[[128 138 127 125 147]
 [129 121 130 125 112]
 [125 117 131 132 118]
 [126 140 126 129 150]]
:
[[128 138]
 [129 121]]

[[142 126 115 153 133]
 [110 123 152 131 107]
 [152 138 110 118 147]]
:
[[142 126]
 [110 123]]

[[108 105 120]
 [129 116 114]
 [117 134 107]]
:
[[108 105]
 [129 116]]

[[117 118 110 158]
 [135 145 134 111]]
:
[[117 118]
 [135 145]]

[[118 102]
 [117 101]
 [118 104]
 [134 112]
 [118 112]]
:
[[118 102]
 [117 101]]

[[106 112 147]
 [147 138 117]
 [141 139 156]
 [116 115 125]]
:
[[106 112]
 [147 138]]
---
[[137 135 119 128 130 125 121 110 124]
 [124 153 125 124 125 111 125 126 140]]
:
[[124 153 125 124 125 111 125 126 140]
 [137 135 119 128 130 125 121 110 124]]

[[123 137 133 127 109 142 113 121 142 122]
 [136 114 132 134 115 128 130 138 118 148]
 [140 128 113 112 145 106 141 143 122 145]
 [115 126 128 131 113 134 108 115 130 137]
 [144 115 127 125 121 120 137 143 116 129]
 [137 124 129 121 112 128 146 135 126 123]
 [127 121 115 109 110 117 131 124 122 140]
 [136 119 108 107 135 102 129 135 114 149]]
:
[[136 119 108 107 135 102 129 135 114 149]
 [127 121 115 109 110 117 131 124 122 140]
 [137 124 129 121 112 128 146 135 126 123]
 [144 115 127 125 121 120 137 143 116 129]
 [115 126 128 131 113 134 108 115 130 137]
 [140 128 113 112 145 106 141 143 122 145]
 [136 114 132 134 115 128 130 138 118 148]
 [123 137 133 127 109 142 113 121 142 122]]

[[125 132 125 151 139 122 113 120 140]
 [146 128 133 139 158 132 138 121 155]
 [137 143 123 129 123 126 135 113 129]
 [142 140 135 130 151 131 135 113 146]
 [128 129 141 137 121 131 123 130 124]
 [133 117 128 121 113 121 128 125 117]
 [141 136 134 129 155 121 134 139 134]]
:
[[141 136 134 129 155 121 134 139 134]
 [133 117 128 121 113 121 128 125 117]
 [128 129 141 137 121 131 123 130 124]
 [142 140 135 130 151 131 135 113 146]
 [137 143 123 129 123 126 135 113 129]
 [146 128 133 139 158 132 138 121 155]
 [125 132 125 151 139 122 113 120 140]]

[[127 146 128 124 141 132]
 [116 117 134 125 119 112]
 [138 128 108 124 122 151]
 [142 133 105 122 131 138]
 [113 128 142 121 129 118]
 [148 134 127 140 131 118]
 [128 124 115 133 132 132]
 [126 121 138 110 128 136]
 [119 120 127 136 129 121]
 [123 148 138 125 143 128]]
:
[[123 148 138 125 143 128]
 [119 120 127 136 129 121]
 [126 121 138 110 128 136]
 [128 124 115 133 132 132]
 [148 134 127 140 131 118]
 [113 128 142 121 129 118]
 [142 133 105 122 131 138]
 [138 128 108 124 122 151]
 [116 117 134 125 119 112]
 [127 146 128 124 141 132]]

[[103 156 114]
 [116 117 129]
 [131 153 114]
 [143 100 139]
 [128  98 124]
 [137 137 123]
 [137 139 144]
 [135 109 116]
 [118 140 124]
 [117 146 119]
 [120 145 109]
 [128 140 128]]
:
[[128 140 128]
 [120 145 109]
 [117 146 119]
 [118 140 124]
 [135 109 116]
 [137 139 144]
 [137 137 123]
 [128  98 124]
 [143 100 139]
 [131 153 114]
 [116 117 129]
 [103 156 114]]

[[115 139 142 140 147 141 132 113 146 130]
 [134 125 135 121 132 127 140 124 121 128]
 [123 141 149 127 142 137 148 108 134 126]]
:
[[123 141 149 127 142 137 148 108 134 126]
 [134 125 135 121 132 127 140 124 121 128]
 [115 139 142 140 147 141 132 113 146 130]]

[[124 126 125 137 116 122 152]
 [149 144 126 118 139 124 108]
 [111 118 123 137 133 124 128]
 [117 112 125 142 127 125 126]
 [138 134 123 140 130 125 113]
 [145 130 152 123 129 144 130]
 [130 140 133 137 140 131 115]
 [120 125 127 133 126 119 152]
 [133 136 143 142 137 139 119]]
:
[[133 136 143 142 137 139 119]
 [120 125 127 133 126 119 152]
 [130 140 133 137 140 131 115]
 [145 130 152 123 129 144 130]
 [138 134 123 140 130 125 113]
 [117 112 125 142 127 125 126]
 [111 118 123 137 133 124 128]
 [149 144 126 118 139 124 108]
 [124 126 125 137 116 122 152]]
---
[[113 121 144]
 [143 117 128]
 [112 134 120]
 [125 122 141]
 [105 112 131]]
:
[[117 128]
 [134 120]]

[[126 133 119 130 153]
 [126 130 140 137 118]
 [125 112 128 136 133]
 [139 126 130 122 128]
 [145 130 128 123 127]]
:
[[130 140]
 [112 128]]

[[111 134 124 130]
 [111 116 113 153]
 [111 120 110 137]]
:
[[116 113]
 [120 110]]

[[121 152 142 127]
 [128 123 110 134]
 [121 123 119 136]
 [135 130 119 126]
 [130 126 123 134]]
:
[[123 110]
 [123 119]]

[[111 133 155 121 122]
 [147 111 110 140 139]
 [128 127 137 123 115]
 [142 111 119 132 131]
 [115 140 132 120 128]]
:
[[111 110]
 [127 137]]

[[141 117 119 130 124]
 [125 121 101 123 125]
 [136 118 106 129 126]
 [115 148 133 124 134]
 [104 148 138 120 134]]
:
[[121 101]
 [118 106]]

[[127 120 130 141 140]
 [124 158 110 127 129]
 [129 152 106 141 144]]
:
[[158 110]
 [152 106]]
---
[[138 131 115 115 132 136 119 132 114]
 [122 114 116 135 126 106 126 113 125]]
:
[[122 138]
 [114 131]
 [116 115]
 [135 115]
 [126 132]
 [106 136]
 [126 119]
 [113 132]
 [125 114]]

[[126 113 135 151 116 112]
 [121 145 143 110 112 142]
 [142 128 126 137 107 132]
 [110 139 113 108 112 136]
 [148 131 130 137 119 142]
 [125 122 121 147 120 114]
 [148 127 142 121 120 117]
 [107 107 122 118 139 135]
 [130 120 130 128 110 110]]
:
[[130 107 148 125 148 110 142 121 126]
 [120 107 127 122 131 139 128 145 113]
 [130 122 142 121 130 113 126 143 135]
 [128 118 121 147 137 108 137 110 151]
 [110 139 120 120 119 112 107 112 116]
 [110 135 117 114 142 136 132 142 112]]

[[135 106 127 140 113 144]
 [114 118  98 110 121 113]]
:
[[114 135]
 [118 106]
 [ 98 127]
 [110 140]
 [121 113]
 [113 144]]

[[130 148]
 [107 144]
 [145 110]
 [109 141]
 [150 120]
 [134 125]]
:
[[134 150 109 145 107 130]
 [125 120 141 110 144 148]]

[[125 150 106]
 [113 134 102]
 [ 99 158 108]
 [126 122 123]
 [136 143 138]
 [129 131 129]]
:
[[129 136 126  99 113 125]
 [131 143 122 158 134 150]
 [129 138 123 108 102 106]]

[[121 115 124 120 115 144 142 119 134 143 143 144 140 144 142]
 [135 138 132 137 116 129 119 121 125 118 142 123 116 130 130]
 [118 125 133 118 148 118 126 143 136 131 101 121 135 110 112]
 [126 119 121 123 112 141 141 116 127 139 146 142 138 143 144]]
:
[[126 118 135 121]
 [119 125 138 115]
 [121 133 132 124]
 [123 118 137 120]
 [112 148 116 115]
 [141 118 129 144]
 [141 126 119 142]
 [116 143 121 119]
 [127 136 125 134]
 [139 131 118 143]
 [146 101 142 143]
 [142 121 123 144]
 [138 135 116 140]
 [143 110 130 144]
 [144 112 130 142]]

[[147 142 131 136 121 140 125 146 122 106 129]
 [138 141 113 125 106 121 146 145 143 113 105]
 [144 140 135 141 119 143 115 135 120 109 131]
 [115 119 146 111 147 110 133 124 134 144 124]
 [138 137 108 139 116 144 125 126 114 123 139]
 [141 141 150 115 131 127 135 148 138 114 115]]
:
[[141 138 115 144 138 147]
 [141 137 119 140 141 142]
 [150 108 146 135 113 131]
 [115 139 111 141 125 136]
 [131 116 147 119 106 121]
 [127 144 110 143 121 140]
 [135 125 133 115 146 125]
 [148 126 124 135 145 146]
 [138 114 134 120 143 122]
 [114 123 144 109 113 106]
 [115 139 124 131 105 129]]

[[119 133 146 146 141 117 139 112 119 105 146 134 126 127 129]
 [124 141 134 127 120 124 100 121 129 130 112 125 144 130 139]
 [121 137 144 137 136 119 120 115 133 115 127 126 133 125 142]
 [122 136 141 129 137 123 116 119 144 120 117 122 133 121 150]]
:
[[122 121 124 119]
 [136 137 141 133]
 [141 144 134 146]
 [129 137 127 146]
 [137 136 120 141]
 [123 119 124 117]
 [116 120 100 139]
 [119 115 121 112]
 [144 133 129 119]
 [120 115 130 105]
 [117 127 112 146]
 [122 126 125 134]
 [133 133 144 126]
 [121 125 130 127]
 [150 142 139 129]]

[[141 138 141 126 115 136 119 126 133 118 116 129 135]
 [144 137 147 124 110 140 125 118 133 120 105 129 128]
 [138 136 131 115 117 127 135 124 137 128 122 137 114]
 [126 128 122 121 129 122 141 127 131 139 132 135 110]
 [139 131 141 132 117 138 130 119 127 125 112 124 125]
 [141 130 138 128 122 137 138 114 126 132 116 125 112]]
:
[[141 139 126 138 144 141]
 [130 131 128 136 137 138]
 [138 141 122 131 147 141]
 [128 132 121 115 124 126]
 [122 117 129 117 110 115]
 [137 138 122 127 140 136]
 [138 130 141 135 125 119]
 [114 119 127 124 118 126]
 [126 127 131 137 133 133]
 [132 125 139 128 120 118]
 [116 112 132 122 105 116]
 [125 124 135 137 129 129]
 [112 125 110 114 128 135]]
